rotation ticks, each row followed by its count of ticks:
The counts run from 0 to 235.
[  1  20   4 -30 -53  33  12 -15 -17  -1  24  -2 -25  43   1   5 -13 -23
   4  13 -22  -1  -3 -15  10   5 -11 -18  -6  21   0  -3  21 -10 -31 -26
  -4  39 -35   3  -1  -7   0  35  20  11  48  30  16 -40 -19  14  -1   3
 -30  31 -15  25] => 53
[-39  -1 -37 -11   5  -5   1 -17  13  11  33 -20 -13  34  15  14   9   5
 -11   9 -27 -13 -23  -2  35   9   6 -25   3  18  -2  13 -36  12 -30 -21
   8 -22  -5 -16 -30  31  24  19  13 -15  37   6  24  -6 -38  28  14  35
   5  -3  41 -25] => 39
[ -5  13  10 -14 -21  10  19 -23  21 -17  40 -29 -11  32  23   9 -34  -8
 -20  -7 -11   6 -16 -16  17   9   9 -13   2  51 -57   9   9 -11 -28 -30
  20  46  10 -26  -7  32  34  32  20 -21  17 -18  44  -3 -23  -4  14  18
 -17  -2   7   1] => 70
[-29  10 -44 -27  19 -15  -7  -6   2 -15   6  -4 -28  17  35  16  -5  32
 -49  10  10  -6 -38 -19  14  -5  -3  -1 -30  16   5   7 -18  27 -31  14
   5 -15  40 -24 -21  16  15  -4  -2  12  43   1  -6 -11 -44  25 -24  27
 -12  -1  50  20] => 98
[-15   6 -16  19 -25  -1   4 -14  40   2  32 -60 -15  -6  13  28 -16   9
 -22  17  -2  -3 -25 -14  20   0   2   7 -24  31 -40  33  -5   6 -27 -13
   8   1  12 -24 -18  18  -1  -9  12 -24  23 -32  -9  10 -60  -8 -16   1
  -2 -17  35   8] => 8
[ -8  31  13 -28 -41  19  20  -2  -2 -17  32   6  -9  38  12  10   2  -1
  -1  18 -23  -3   4   9  10  -1 -20  -5   0  44 -47  11  10   1 -25 -21
   1  49 -27  -7 -18  13  10  35   8  12  61   5  35 -21 -25  -8  12  14
 -29  16  12  20] => 228
[-25  11 -43  16 -27   3 -10  -5  -1  17  -6 -26 -34  21  12   5 -23  13
 -57   9 -11  -7 -30 -54  28   5  20 -10  -6  -2   5  16  20  18 -32   1
  -2 -13  10   4 -11   7  13  -5  21  11   9   3 -19 -23 -21  26 -52  12
  12  -6  24  24] => 122
[  6   6  -3  -1 -57  19  33  -8   2 -14  30 -23 -21  32  11   5  -4   7
  -8  -5 -16  18  -8 -30  15   6  -1 -10   3  33 -49 -19  16   4 -50 -24
   8  33 -30  -1 -22  17   9  13  18 -10  29  -5  50 -17 -23   2 -21  18
 -31  21  14  25] => 149
[-19  43 -24  -2 -28   3 -22 -17   6  20  22 -25   0  19   0  25 -16   8
 -42  20 -25 -25 -12   0  19 -19  -4  22 -16  46 -30  45 -17   4   1  -2
  15  22   9  -2 -15   8  -2   2  -4 -25  39 -18 -26   1 -52 -10 -26 -10
  16 -16  30  17] => 105
[-33   7 -36 -21 -23   3   2   0   6   6  -8  -9 -20   4  21   7   1  38
 -39  15   0 -17 -15 -37  14  -2   1   6 -37   4   7   8 -12  25 -37  12
  -8 -13   6   3 -27 -14 -14 -18   0  14  40   4 -29 -25 -29  12 -43  -1
 -12  14  42  47] => 177
[-15  -2 -29  -7 -22   0 -13  10  21  10  33 -49 -16   4  -2  27   1  24
 -26  14 -20 -13 -22 -25  18   5   2  13 -29  16 -43  -5 -26  30 -34 -21
   6 -13 -28  14 -45 -17 -20 -10  12  -1  38  -9   3  -6 -36   4 -33   8
 -17  11  30  33] => 179
[-43  14 -17 -31 -35  13  11 -12 -14  -2  -7  27 -23  16  28  12   0  12
  -4  36  -2  -3   7 -18  14  -2 -26  -6 -42  14  15   8  28   8 -24  22
 -32  22 -21 -22  -2   0   7   6  -7  32  53  17   5 -42 -22   3   3  -4
 -25  17  12  35] => 231
[-16  27  -5 -46 -34  20  14  -7 -15 -13  14  10 -28  22  28  16  -4  -4
  10  21  -2 -11   3 -11   7   8 -19 -19 -38  21   0  -3  33  -4 -21   2
 -22  32 -17 -18  -2  -9  10  21   5  29  50  23   7 -50 -16  10   9   2
 -41  34  -5  32] => 230
[ -6  22 -11 -23 -55  30  11 -12 -28  -2   2  16 -31  35  17   6 -14 -10
   8  24 -14  -1  -8 -26  13   1 -14 -24 -14  24  23   9  41  -4 -26   0
  -9  31 -26  -6   2  -2   7  16  20  12  49  42   4 -41 -25  21 -11  -4
 -28  25   5  26] => 54
[-27   2   4  25 -61  22  29 -22  14  10   7 -46   1  10   7  25  -9  21
 -11  22  -8   5  -4 -29  14   4  14   5 -35  29 -41  29  -2   0 -27 -11
  -2  14 -20   3 -28  11  -3  -7   6 -45   3  -5 -10 -15 -43 -16 -18  -2
   9  -3  38  37] => 87
[ -3  -2 -13  -6 -42  14  48 -34 -18 -14  -2 -19 -21  13  32  16 -29  10
  -5  -6  20  13 -12 -40   3  14  13 -22 -40  25  21  -5   7  10 -40  -3
   2  15  14 -38  -1  -1   6 -11  12 -35  -1  16  -6 -19 -47  13 -14 -11
 -10  23  20  37] => 91
[ -2  17 -10 -12 -63  24   6 -26 -25   7  12 -12 -43  29   8  11 -34 -26
 -16   9 -13   4 -10 -25  17   2   1 -26 -14  22  29  14  33  -9 -26  -8
   3  24 -29   7  -1  -7 -13   9  20  -6  26  37  -9 -33 -33  27 -38 -14
 -20  19  -5  22] => 206
[-25  14 -30   1  -4   3  24 -33 -13 -17   6  -6  -8  37  21  11  -3  14
 -17   4 -20  14 -22   6  12   1   5 -23  -2  40  18  30 -37  -1 -24  -5
  20   2  15 -36 -12  28  20  16 -10 -34  42  10   7  -5 -61  18   3  25
   8  -8  43  -1] => 190
[-29  -5 -22   5 -42  14  19  -1   4   9  21   1 -23  18  10  20  28  16
  15  29 -27  13  15  -5  17   0 -11 -16   0  12 -22   0  -3   2 -49 -13
  -9   1 -49   6 -27  25   9  20   8  11  68  11  27 -30 -32  14 -10  17
 -15   5  30  26] => 57
[ -4  28 -21  21 -22  10   0 -20   1 -12  22 -12 -32  17   4  16 -23  -5
 -28  23 -18  15 -16 -15  28 -11  -6  -4  21  36   0  29   3 -22 -21   5
  32  28   9 -26   5  40   7  25   2  -5  55  -4   4  -9 -57  11 -25  -3
 -10 -22  35   9] => 129
[-34  26 -16  13 -14  12 -16 -12  22  11   8  -5 -18  20  22  12 -44   3
 -62  16 -14  -9 -19 -46  31  -4  15  -4  -1  22 -31  41   8  -1 -15   3
  -3  17  27 -31  -2  45  33  15   5  -5  20 -19  -5 -17 -16  10 -16   7
  22 -28  27   0] => 220
[-24   9 -20 -43 -36  15  25 -19 -31  15  13  -5 -13  51  20   4  -3   4
   3  -1 -28 -11  -4 -15   5  24  17 -31 -38  14  35   1 -18   8 -32 -17
 -11   1 -23   2 -14 -18   3  15  13  -2  28  47   8 -32 -30  24  22   7
 -26  34  -4  15] => 114
[ -7  28   1 -43  -7  18  15 -19  -6 -19  10   2 -28  35  38  10 -37 -14
 -17  -2  12  10 -22 -25  13   4   2 -18 -24  48  -4  -7  29  -7 -20  -5
   8  44  26 -50  14  14  34  18  10   2  27   8  14 -18 -21  12   6   4
 -22   7  -8   9] => 72
[-12  14  12 -18 -65  33  12  -8  -6  15  -1 -18 -18  30  22   4 -55  -7
 -31   4 -12  -5 -13 -56   9  11  16 -11 -34  16 -15  -2  47   6 -20  -7
 -16  34  -6  -7 -10   2  10  10  32  -2  -6  15  -1 -46   1   9  -8  -4
 -14  19 -10  37] => 145
[-21  -7 -20  27 -49  12  19 -16  -9   0  18 -16 -33  24   0  14  13   7
   3  16 -32  22   8  -8  24  -3  -5 -30  22  20   2   8 -16  -9 -47 -19
   3  -4 -35   0 -22  18   1  18  18 -13  56  12  16 -21 -47  19 -16  11
 -13   2  28  10] => 209
[ -5  42  -3 -25 -32  13  -5 -20   5  21  38 -41  -5  28  -2  10 -30 -18
 -15   5 -28 -35 -18   4   3   0   3  -1 -33  49 -23  22  -9   2   0 -23
  19  38 -13  -2 -15  -9 -11  22   9 -24  28   7 -15 -13 -43  -7  10  -8
 -10  13  -2   8] => 107
[-22  -7 -36   7 -14  -2  21   1  25 -21  25 -15 -35   6  20  24  15  30
   0  30  -2  22  -5 -14  30  -1 -12  -9  -9  15 -33  -1 -13  10 -52  -6
  -4  -5   0 -34 -23  29  16   3   2  18  61 -21  28 -14 -46   4 -28  17
 -30  -6  44  13] => 154
[-71  15 -11   9 -39  22  -3 -11  10  21  -5  -1   9  19  19  25  -9  17
 -42  30 -16 -15   1 -40  24  -1  20  -4 -18   3 -29  39   8   4 -11  13
 -31  13  -7   4 -21  23  23   5  13   0  21  -5 -10 -38  -2  -3  -4  10
  27 -10  31  22] => 141
[-36 -14 -29 -22 -30  14  10   4   1  16  34 -19 -34  14  10  17   4  -1
  13  16 -13 -10  -4 -34  27  10  -2 -24 -40  -8   4  -7  17   3 -42 -17
 -29 -11 -32  -5 -20  -6  12  11  23  32  32  14  20 -51 -18  27   7   7
 -27  25   7   1] => 59
[-31  23  -9 -30 -30  11  41 -16 -27 -16 -23  28  -1  26  39   4  -6  33
 -25  16   1   5 -11 -15  -2   3   6 -11 -37  36  -2   4 -15  10 -35  16
   0  34   7 -13 -15   7  10   1 -13 -22  40  22  -1 -18 -34  -4 -16   6
  -5  15  44  43] => 171
[-31  10 -25 -25 -33  15  23 -16 -28  10  -3  10 -17  34  30   5  -5  12
  -6   6 -14  -8 -18 -33  17  11   8 -36 -44   6  44   5  -9  11 -27   9
 -15  -3 -17 -13 -10 -12   5   9  11   1  27  42 -10 -48 -23  31   1  10
  -4  25  18  18] => 115
